In the rows, 128 means zero.
M: 3 groups of rows, each row roughly a mix of its group's hidden directions:
M (102 x 17):
[[125 116 112 118  61  81 141  72 102 151 156 130  99 126 161 155 159]
 [106 153 145 195 144 154 112 150 175 116  71 139 118 106  88 112 145]
 [131 150 187 192 154 136 153 188 142 114  86 137 114 121 128 134 149]
 [132 125  74  64  90 110  94  86 127 141 169 147 157 147 112 117 105]
 [121  92 111  60 152 134  87 126 106 117 154 121 164 169 128 101  79]
 [105 151  70 143 126 170 126 109 174 150 113 131 150  95  72 100 156]
 [126 148 155 119  82 107 140 166  95 139 142 186 163 182 132 123 170]
 [146 135 150 106  85  77  89 125 156 122 124 184 115 187 133 105 110]
 [156 101 162 108 187 154 111 174 123 144 127 121 126 174 147  69 117]
 [106 148 160 188  72  80 128 128 134 120  94 158 100 123 120 156 163]
 [146 155  93 120  86 118 128  82 156 124 182 134 134  77 159 177 135]
 [112 127 105 104 129 140 163 166  75 165 133 134 182 154  78 103 157]
 [160 140 114  81 164 173 130 171 131 139 170 142 188 149 130  95 123]
 [102 155  63 127  88 129 138  75 178 120 122 141 141  93  89 141 134]
 [151  93 118  66 188 153 131 142 116 134 154  98 146 156 146  93  89]
 [130  87 133 128 145 100 201 106 124 138 101  82  68 131 156 129 132]
 [123 178 121 163  68 124 143 129 114 140 148 163 151  95 118 171 181]
 [141 101  98 102 194 175 138 109 129 130 143  66 122  93 139 122  93]
 [ 95 114 119 112 141 156  40 130  91 112 144 124 176 128 103 123  98]
 [129 135 118 133  51  67 140  99  99 163 146 148 111 131 128 152 166]
 [128 107 161 169 173 126 162 155 155 137  67 104  80 136 121  93 139]
 [148 179  95 125 120 183 125 146 139 165 153 161 176 115  94 106 161]
 [150 121 116 110 204 189 141 154 120 128 150  84 153 100 134 122 103]
 [136 162 103 132  96 122 119 140 170 164 113 177 147 149  68  81 154]
 [131 155 128 152  51  69 134 107 117 140 144 156 115 109 128 174 158]
 [106  70 160 120 131  76 128 109 115 111  93 107  76 170 155 117 106]
 [119  93 150 131 176 123 155 122 114  85 109  72  97 107 159 165  84]
 [145 115  94  76 155 167 110 133 141 166 148 133 157 163 113  58 128]
 [114 124 111 126 123 194  58 100  99 155 165 126 146 116 148 107 161]
 [146 121 150 119  82  88 146 124  61 155 168 134 116 143 172 159 159]
 [129  78 128  83 156 116 121 100  87 110 150  79 110 133 168 146  77]
 [128 108  92  93 173 168 154 151 115 168 129 107 161 147  91  72 137]
 [124 127 182 169 102 114  49 138 104 144 112 157 100 154 133 109 147]
 [127  72 146 115 182 117 134 118 137 114  95  80  78 147 149 102  87]
 [161 163 169 128 152 155 155 193 155 102 138 167 160 153 160 125 134]
 [114 164 104 152  60 118 157 112 132 156 136 164 140 114 113 142 196]
 [119  86 117 107  99  81 154  65 111 131 131  98  76 133 167 147 124]
 [141 116  81  58 151 170 123 118 109 149 174 118 171 143 127 100 110]
 [164 157 145 134 187 189 114 186 156 123 135 137 161 121 124 104 114]
 [124 108 180 141 152 144  70 123 101  86 136 112 106 125 188 155  97]
 [115  94  93  67 112 143 104  77  83 144 171 116 139 152 156 115 125]
 [151 133 109  68 154 166  99 151 130 127 173 145 187 155 129  99 100]
 [130 145 154 149 122 120 138 195  56 154 137 140 169 134  95 141 158]
 [138 172 102 152 119 166 147 124 119 136 166 121 156  57 127 179 156]
 [121 107 182 142 126  87  90 139 154 101  86 151  90 179 143 102 107]
 [122 145  72 101 139 167  95 129 153 143 141 140 183 120  69  92 118]
 [111 115 173 153 131 129 104 106 107  77 124 109  93 110 189 180 108]
 [128  87 131 115 151 165 152  96  84 156 140  84  90 132 187 113 155]
 [117 165 163 173  96 134  90 165 122 139 105 184 143 151  99 111 168]
 [139 123  63  77 125 150 151  77 120 144 178  99 143  96 139 144 117]
 [137 179 119 138 116 168 120 172 125 154 142 173 185 129  87 111 165]
 [110 155 138 151  52 106  93 102 111 119 152 170 134 119 148 171 162]
 [107 102 146 123 151 129 186 103 157  77  89 108  87 144 177 138 112]
 [147 134 107 102 184 202 134 160 107 150 158 109 173 117 121 105 128]
 [151 113 116  88  79  95  97 103  93 175 176 148 125 163 147 109 147]
 [145 101 145 127 211 151 165 166 134 120 107  78 116 122 132 112  97]
 [137 154 120 131 153 149 130 183 154 147 103 154 167 147  59  81 129]
 [138 112 140 104 193 150 145 189 113 132 110 116 156 164  98  86 101]
 [118 156 170 204 139 141 156 170 134 118  89 130 115  97 121 151 164]
 [140 173 131 131 124 161 134 188 112 145 147 171 193 139  99 118 161]
 [141 105 143 118 209 188 108 158 116 121 133  89 137 126 146 104  99]
 [120 132 159 148  74  54 127 122 156 109  96 168  95 161 131 136 132]
 [108 145  71 139  98 109 133 110 151 161 106 133 139 105  44 112 143]
 [122 123 119 145  70  66 178  94 112 154 118 125  87 120 127 154 163]
 [127  86 108 102 136  91 150  73 139 109 127  80  84 113 156 151  85]
 [134 158 153 169 101 115 179 161  84 141 140 135 136 102 137 177 179]
 [109 128  59  96  86  96 121  76 122 138 145 122 146 106  79 146 109]
 [123 148  59  88  91 127 112  97 153 148 150 154 169 127  78 110 125]
 [133 147 103 119  52  88 154 103 124 167 151 166 129 141 124 131 180]
 [109 152 146 175  95 150  63 108 168 126 103 171 109 132 132 105 163]
 [126  98 144 163 135  95 172 127 131 163  77  99  64 135 120 100 158]
 [130 111 175 142 185 142 149 158 111  80 117  91 115 114 169 164  94]
 [113 101 172 158 156 127 136 118 104  91 108  85  81 106 178 168 112]
 [130 164 136 161 171 162 117 179 169 102  99 136 159 102  79 126 106]
 [129  95 100  85 172 179 115 133 104 166 147 103 153 150 122  70 133]
 [118 116  76 123  91  86 157  90 139 178 110 119 105 125  76 102 151]
 [145 140 141 104 151 187  85 165 124 138 158 160 173 164 143  84 138]
 [138  75 103  72 181 137 138 112 120 138 138  77 119 143 139  96  86]
 [142 146 101 100 160 196 120 158 146 147 157 142 186 134 115  85 143]
 [137 177 153 171 103  92 154 173 131 106 120 156 147 100 100 184 132]
 [119  94 138 122 206 150 140 149 132 104  88  82 119 134 112 106  79]
 [113 107 102  97  73  70 123  59 130 114 142 128 103 133 150 156 110]
 [143 113 147 112 122 110 130 124  69 116 182 104 131 110 187 187 119]
 [120 176 109 159  68 107 157 129 124 141 137 158 151  95  95 168 171]
 [135 107 172 152 106  72 169 128  89 137 115 113  73 138 167 157 146]
 [124 115 144 163 109  95 179  95 126 125 112 100  67 100 167 167 151]
 [135 138 195 182 136 107 163 176 104 110 104 127 104 121 152 167 143]
 [132  84 100  95 155 129 128  79 117 122 155  67 104  98 165 148  92]
 [135 103  95  89 100 109 115 109 102 193 144 135 127 170 106  73 151]
 [121 181 141 183 102 156  99 159 133 143 118 171 153 110  92 126 175]
 [129 108 146 112 172 176  59 125 157 109 123 130 123 156 155  80  99]
 [130  91 107  92 196 160 129 132 145 131 110  91 128 147 110  74  88]
 [124 180 113 181 103 134 137 146 155 151 102 155 140  94  64 129 164]
 [128 112 197 172 173 141 127 160 123  98  94 108  89 130 169 135 122]
 [148 107  82  70 120 114 176 101 105 157 185 101 141 120 152 141 134]
 [128 105 161 133 158 191  87 125  84 134 151 110 118 134 193 115 149]
 [113 116 105  99 151 145 143  87 137  71 143  93 132  96 161 175  79]
 [ 85 122  87 124  99 125 115 120  94 166 109 136 157 142  52  97 153]
 [126 143  93 141 101  81 192 128 162 154  94 135 119 121  67 120 148]
 [ 94 142 131 189 117 106 167 128 139 112  70 117 106  90  84 159 140]
 [118 176 123 157  94 134 162 158 154 142 107 179 157 136  86 115 180]
 [138 134  77 116  98 118 123  61 163 130 166 111 115  73 145 162 124]]

which group is each row in? (one row of each group first):
[149 120 120  62 136 130 141 122 105  99 185 124 160 140 177 160  88]	Q
[152 143 141 171 185 145 156 159 181 119  91 101 104  88 108 126 110]	E
[133  94 104  87 173 168 111 142  95 169 145 101 153 151 111  71 125]	C

[145 121 148 157 146  98 201 177 117 166  95 112 106 136 102 110 160]	Q
[109 119  68 105  88 113 121  53 120 133 157 107 125  90 124 161 119]	E
[136 139 116 113  78 110 124 139  94 186 151 167 151 165 105  97 177]	C
[133  99 182 151 168 152 142 133 124 112 112 101  79 137 201 125 139]	Q
[125 131 105 138  69  89 133  73 113 139 159 118 106  86 149 181 149]	C
[121 149 161 177 161 161  63 150 158  87  98 132 127 103 115 133  97]	C
[111  81 151 121 112  86 151 106  56 135 127  96  89 145 164 152 133]	C
[119 186 112 152  68 108 133 128 149 115 131 177 159 104  93 167 148]	Q
[152 100 125 107 208 172 144 135 136 123 131  74 115 113 152 112  92]	E
[113 116 129 168 173 132 174 140 165 124  65  91  95 104  95 113 127]	Q
[166 112 118 100 188 139 191 144 164 144 110 100 106 144 128  87 107]	E
